In the rows, 128 means zero.
Named turns come first, each shown by rows before and after it. Which turns, in which order, take the first row of each pair that follows to the second? Write the first one first, as in the answered first pair.
turn madu:
[177 153 162  89  90 153 155 112 112 141] |-> [148 164 121  59 121 169 149 110 115 137]
[101 130 155 143 160 156 137 197 132 137] |-> [106 128 160 149 156 151 137 195 134 138]
[157 115 127 147 111 101  86  93 110 157] |-> [174 121 126 130  98 112 103  94 106 156]
[111 132 106 114 152 127 109 127 136 142] |-> [113 125 121 139 147 114 102 124 135 144]
turn Zir:
[133  90  94 119 145 100  97 127 125 159] |-> [155  78 128 114 121 100 124 152 129 155]
[107 120 120 139 203 105  86  91 115  90] |-> [123  88 117  77 203 110 106 140 127 103]
[133 113 145 165 126 100 113 120 127 120] |-> [118 111 114 151 145 104  98 113 128 128]
[156 128 152 149 132 115 138 100  91  94] |-> [136 131 111 137 156 117 117  87  90 102]
turn verul:
[127 148 129 129 139 121 101 123 142 114] |-> [132 153 125 128 129 124  99 124 142 129]
[109 162 114 171 139 119 108 107 127 173] |-> [139 142 133 174 120 105 111 115 124 182]
[134 181  85  68 131 150 160 108 133 123] |-> [169 168 100  69 100 143 159 113 129 156]
turn Patan:
[138 127 162 137  87 147 127 163 149 166] |-> [155 142 152 115  80 158 141 154 141 156]
[ 90  99 129 107 156 127 130 193 159 133] |-> [131  78 137 106 136 109 121 188 148 161]
[115  98 166  80 167 114 192 183 124  40] |-> [104  72 181 114 170  90 170 199 134  61]
turn roz:
[109 124 177 161 131 111 147 112 138  62] |-> [ 69 153 113 169 138 136  93 100 154 134]
[114 117 102 164 156 112 109 104 105 104] |-> [120 113 109 161 156 109 117 104 101  95]
[108 102  95 100 148 128  98 132 123 166] |-> [163 100 119  84 132 118 137 110  96 115]
[122 105 114 108 168  95 140 148 151  80] |-> [110 135  65 105 166 117 106 121 150 122]
Then:
Between the rows of a pair lie two turns.
[127 110 159 118 141 156 154 149 153 112] |-> [105 135 137 156 154 154 123 106 144 107] : Zir Zir
[159 100  90  76 141 132 134 107 106 132] |-> [141 108 131  76 136 146 176 149 124 102] : Patan Zir
[171 104 152 112 109 103 133 118 136 140] |-> [140 112 149 132 145  95 132  96 128  96] : verul Zir
[117 169 127 197 118 119  95  87 131 155] |-> [130 148  67 124 138 124  82  95 126 181] : Patan Zir
[104 137 110 116 141 121 136  91 120 143] |-> [114 141 113 114 130 131 141  96 122 154] : verul Patan
[135 138 136 113 105 146 160 138 120 128] |-> [131 138 121 102 111 152 153 139 123 138] : madu verul
[123 140 149 122 123 145 156 148 127 120] |-> [108 152 123 116 133 154 143 138 130 133] : madu roz
[ 81 195  94 135 127 175 122  96 133 124] |-> [ 71 151  71  90 152 166 111 140 146 147] : madu Zir
[142 134 156 114 117 143 137 138 130 119] |-> [113 148 132 121 126 157 119 137 139 138] : Patan roz
[116 128 122 129 135 137 155  87 115 107] |-> [ 82 128 114 136 137 147 140 115 137 140] : roz verul
[173 141  86 130 137 141  98 101 122 149] |-> [198 102 118 106 135 122 123 135 124 131] : Zir verul
[118  91 131  42 162 138 199 170 142  70] |-> [ 92  92 209 148 140 111 189 171 153  60] : Patan Zir
[120 135 145 101 132 153 177 155 129  87] |-> [ 80 120 122 139 135 143 113 170 150 167] : roz Patan
[ 98 106 114 108 149 122 118 166 149 136] |-> [168 128 100  90 116 129 128 111 115 137] : roz verul
[ 98 143  81 168 138 117  76 118 129 187] |-> [152 103 147 121  94 119 137 196 142 190] : Zir Zir
[ 98 108 148  84 167 125 196 158 136  44] |-> [ 56 186 115 117 155 172 176 114 144  68] : Zir verul
[157 126 161 127  89 151 178 100 137 123] |-> [136 154 127 147 109 157 153  59 129 120] : Zir madu
[113 108 138 199 141  92  67 126 138 169] |-> [211 121 113 114  95 114 106 100 104 176] : Patan madu
[129 128 148 122  99 141 142 168 151 156] |-> [134 156 152 139  89 150 145 138 142 145] : Zir madu
[174 104 145 123 121 101 127 104 104 107] |-> [165  92 125 112 113 103 107 129 121 160] : roz Patan
[105 128 129 187 126 108 130 109 110  79] |-> [ 84 133 118 196 114 118 109 130 130 130] : madu roz
[136 182  90 118 145 181 125  60 106 117] |-> [114 195 101 129 136 196 130  81 124 129] : verul Patan
[104 138 116  84 157 168 161 123 121 102] |-> [ 98 139 109  86 160 171 152 126 124 114] : roz roz
[182  97  62  81 134 113 103 104 101 147] |-> [151 124  62  64 161 132 136 102 102  87] : verul Patan
[145 102 109  93 134 117 128 144 122 131] |-> [147 126 140 106 117 131 158 134 121  99] : Zir Patan
[134 153 122  95 121 180 124 142 149 143] |-> [124 142 129  86 144 169 136 149 146 107] : roz madu
[111 117 124 155 137  95  90  98  85 113] |-> [138 112 156 159 111  92 109 110  81 110] : roz madu
[169 115 105  83 128 114 155 183 133 106] |-> [121 118  84  95 167 110 137 175 139  88] : verul madu
[143  97 138  76 135 129 195 184 148  55] |-> [123 146 154 111 116 155 207 167 150  46] : verul Zir
[ 67 139 134 177 153 122 125 118 110 112] |-> [125 138 180 178 100 123 156 126 101 121] : madu madu
[121 117 103  94 135 137 105 135 141 171] |-> [148 115 146  95 103 140 138 153 142 158] : Patan Zir
[107 102  98 137 137 147 108 113 122 184] |-> [168  95 122 100 111 148 151 118 108 157] : Zir roz
[133 130 142 150 115 131 103 147 138 154] |-> [142 121 159 149 112 123 118 154 134 138] : roz roz
[166  94 145 113 127 114 145 132 114 122] |-> [114 122 136 113 153 138 160 137 126  90] : Patan Patan
[162 122 149 106 130 124 151 155 135 126] |-> [143 136 148 131 117 135 137 161 148 160] : roz Zir
[136 111 157 117 124 125 166 146 128 106] |-> [112 126 128 116 117 146 142 160 145 165] : roz Zir
[104 112 139 128 140 122 141 155 138  97] |-> [152  95 143 121 115 108 136 145 122 120] : Patan Patan
[102 129 104  95 176 115 138 138 126  88] |-> [119 156  74  86 143 138 116 124 129 154] : roz verul
[114 103 193 157 118 115 146 185 156 111] |-> [153 110 186 122  95 132 167 185 147 115] : madu Patan
[183 166 165 136  69 137 159 119 127 148] |-> [154 197 115 149  97 147 129  72 118 148] : Zir madu
[185 124 104 125 102 107 111 107 117 165] |-> [142 168  76  89 132 150 138 103 123 123] : madu Patan
[194  71 126 105 106 103 126 144 117 150] |-> [100 144  99  85 159 159 162 145 135  76] : Patan Patan
[135 132 137 147 118 130 110 110 117 134] |-> [136 149 132 130 114 148 127 111 114 124] : madu Patan
[120 133 102 181 132  87 108  79 126  82] |-> [127 119 136 178 126  82 136 100 130  58] : verul roz
[ 78 136 134  77 150 134 111 136 114 113] |-> [117 136 154  65 126 136 138 134 105 102] : roz Zir
[ 88 180 123 180 111 147  88 131 125 172] |-> [138 123 128 133  93 127  92 174 126 210] : Zir verul
[130 125 155 143 121 118 135 121 122 124] |-> [127 128 132 142 129 115 115 106 117 131] : Zir Patan
[167 125 173 114  79 138 171 140 125 135] |-> [154 127 146  71 107 151 182 144 125 115] : madu verul
[112  89 166 156 138  98 129 153 127 102] |-> [125 110  88  91 129 137 102 144 128 171] : roz Zir
[166 104 147  69  91 131 177 166 132 135] |-> [144 133 186 149 102 114 179 117 118  69] : verul Zir
[ 92 142 134 194 127 133 116 125 142 148] |-> [115 125 152 196 115 119 119 131 139 152] : verul verul
[104  85 148 122 172  93 113 168 182  72] |-> [157  79 175 164 134  68  98 135 158  90] : Patan Zir
[120 128  73 117 149 126  95  92 120 148] |-> [141 114 117 166 122 101  87  90 119 154] : madu madu
[100 113  76  84 148 118 118 127 113 151] |-> [120  94  90 110 140  94  98 116 106 163] : madu Patan
[104 119 106 129 135 104 107 128 111 140] |-> [135 118 105 101 121 113 124 129 106 144] : Zir roz
[109 131 146 151 143 115 130 132 137  95] |-> [115 139 118 157 135 118  96 114 136 137] : roz Patan
[118 141 126 124 122 136 119  92 123 135] |-> [103 130 118 105 138 140 120 113 133 137] : Zir Patan
[167 134 112 124 101 128 134  95 104 135] |-> [159  94 147 119 105 112 147 148 120 127] : roz Patan
[130 142 131 114 130 140 155 128 121  71] |-> [129 162 100 112 128 152 137 108 118  96] : roz roz
[ 70  78 132 103 154 119 124 170 118 140] |-> [103  84 182 113 116 122 157 180 117 128] : Zir madu
[109  72  95 111 176 120 111 160 144 138] |-> [138  96 181 187 118 109 139 143 137 111] : Zir Zir
[122 165 151 157 143 151 137  99 131 108] |-> [ 90 148 124 139 172 150 121 119 144 121] : roz Zir
[129 142 106 106 124 147 139 134 123 144] |-> [133 139 148 139 118 130 154 129 119 112] : roz Zir
[139 101 131 117 125  85 106 138 119 156] |-> [143 125 100  77 132 105 121 120 111 136] : Patan madu
[144  84  87  72 159 119 133 159 126 136] |-> [125  85  76  94 176 110 110 144 123 138] : roz madu
[133 129 103 135 105 141 149 150 136 151] |-> [133 131 110 142 101 141 156 152 138 145] : madu Zir
[144 115 131 101 127 136 140 142 121 116] |-> [128 129 118 100 134 149 136 136 124 115] : verul verul
[102 183  96 160 105 160 110  86 148 126] |-> [ 88 135  67 117 132 148  91 133 167 161] : Patan Zir
[120 133 115 138 137 117 111 110 117 131] |-> [138 113 136 109 123 119 136 145 124 134] : Zir Zir
[151 109  99  85 126 132 122 148 115 176] |-> [118 102  90 115 152 120  96 143 120 175] : madu madu
[ 66 163  97 106 169 164 135 128 151 114] |-> [107 144 122  73 122 171 156 171 161 153] : Zir verul
[158 119 153 150 108 120 114 111 124 141] |-> [153 151 120 107 117 150 135 101 119 120] : Patan madu
[135 102 130 155 142  86 116 112 108 122] |-> [156 110 108 122 141  97 124 101  99 119] : Patan Zir
[162 128  91 104 132 131 127 101 107 135] |-> [105 138  94 139 163 131 116 102 120 112] : Patan madu
[158 137 109 156 116 109 125  75 114 129] |-> [167 102  91  89 127 115 137 121 125 146] : Zir Zir
[ 75 146 121 112 113 148  98 148 118 132] |-> [ 77 134 137 109 109 143 104 166 122 135] : Zir madu
[ 84 132 145 176 142 134 117 128 138 127] |-> [111 138 157 178 111 140 122 127 138 152] : verul madu
[103 136  81 121 161 129  70 133 149 154] |-> [155 131  79 102 137 124  75 120 130 169] : Patan Patan
[ 78  95 154 142 140 124 146 187 176 122] |-> [140 182  76 103 111 171 143  77 126 130] : verul roz
[157 133 155  88  94 135 177 184 133 126] |-> [ 98 150 127  82 138 151 170 187 147 106] : Patan madu
[165 134 115 102  84 156 164 105 131 151] |-> [154 135 115  90  93 165 175 118 136 138] : madu Zir
[115 110 136 122 151 127 140 151 142 106] |-> [109 134 102 142 149 134 108 116 133 136] : roz madu
[182 138 102 207 130  86 103  66  58 162] |-> [118 203  77 175 164 142 145  59  70  93] : Patan Patan
[134  86 129 121 132 115 117 125 127 147] |-> [128  87 130 107 137 122 128 139 131 140] : Patan roz
[124 120 137 143 126  95 121 113 121 139] |-> [116 110 144 137 128  96 127 134 130 139] : Patan roz
[148 111 124 133 124 134 129 147 142 139] |-> [157 123 124 141 115 136 128 132 135 141] : roz Zir
[131 149 138 147 118 120 111 101 100 139] |-> [114 162 133 142 126 129 117 100 104 126] : Patan Patan
[133 135 141  96  99 148 147 161 142 141] |-> [115 155 162 139  96 148 145 143 142 124] : Patan Zir
[120 143  86 153  94 154 103 105 131 140] |-> [153 116 118 167  74 130 109 113 125 143] : madu verul
[129 144 162 135 121  99 154 131 133 128] |-> [118 138 160 145 130  91 146 133 135 126] : verul Patan
[100 141 106 115 162 135 139 109 119  67] |-> [122 123 144  98 139 135 169 145 123  68] : Zir Zir
[143  91 152 133 120 109 110 132 134 129] |-> [140 131 131  94 127 144 140 115 127  94] : Patan Patan
[162 113 127 132 130  89 141 111 117  96] |-> [108 103 115 152 152  87 112 135 142 121] : Zir roz
[147  98 134 109 132  98 144 137 127  81] |-> [112 128  98  98 152 122 137 127 133  80] : madu verul
[160 107 145 109  90 108 140 165 128 150] |-> [139 100 145  95 128 106 154 165 125  94] : verul madu
[144 148  94  96 132 179 112 117 129 190] |-> [ 89 149  95 138 161 170  95 119 144 175] : Patan madu
[132 108 142 137 165 107 144 107  99  69] |-> [129  97 122 109 177 109 142 123 104  76] : Zir Zir
[118 119 155 109 153 123 152 155 141  95] |-> [117 151  95 117 145 140 100 114 134 162] : Patan roz
[143 177 199 198  56 142 145 122 133 143] |-> [138 209 127  86  78 195 179 130 134 132] : madu madu
[112 126 118  89 147 147 124 151 153 131] |-> [107 106 133 121 146 128 107 160 156 143] : Patan madu
[103 122 123 148 137 132  96 124 126 118] |-> [140 122 153 153 104 130 111 128 121 125] : madu madu
[119 157  96  92 103 163 139 148 138 165] |-> [145 165 158 147  88 143 166 114 118  99] : roz Zir
[118 130 118 113 145 161 151 154 155 102] |-> [ 97 126 112 142 153 152 123 152 162 125] : roz Patan
[ 97 149 125 109 148 155 157 129 124  94] |-> [104 159 109 109 121 169 139 132 129 153] : roz verul
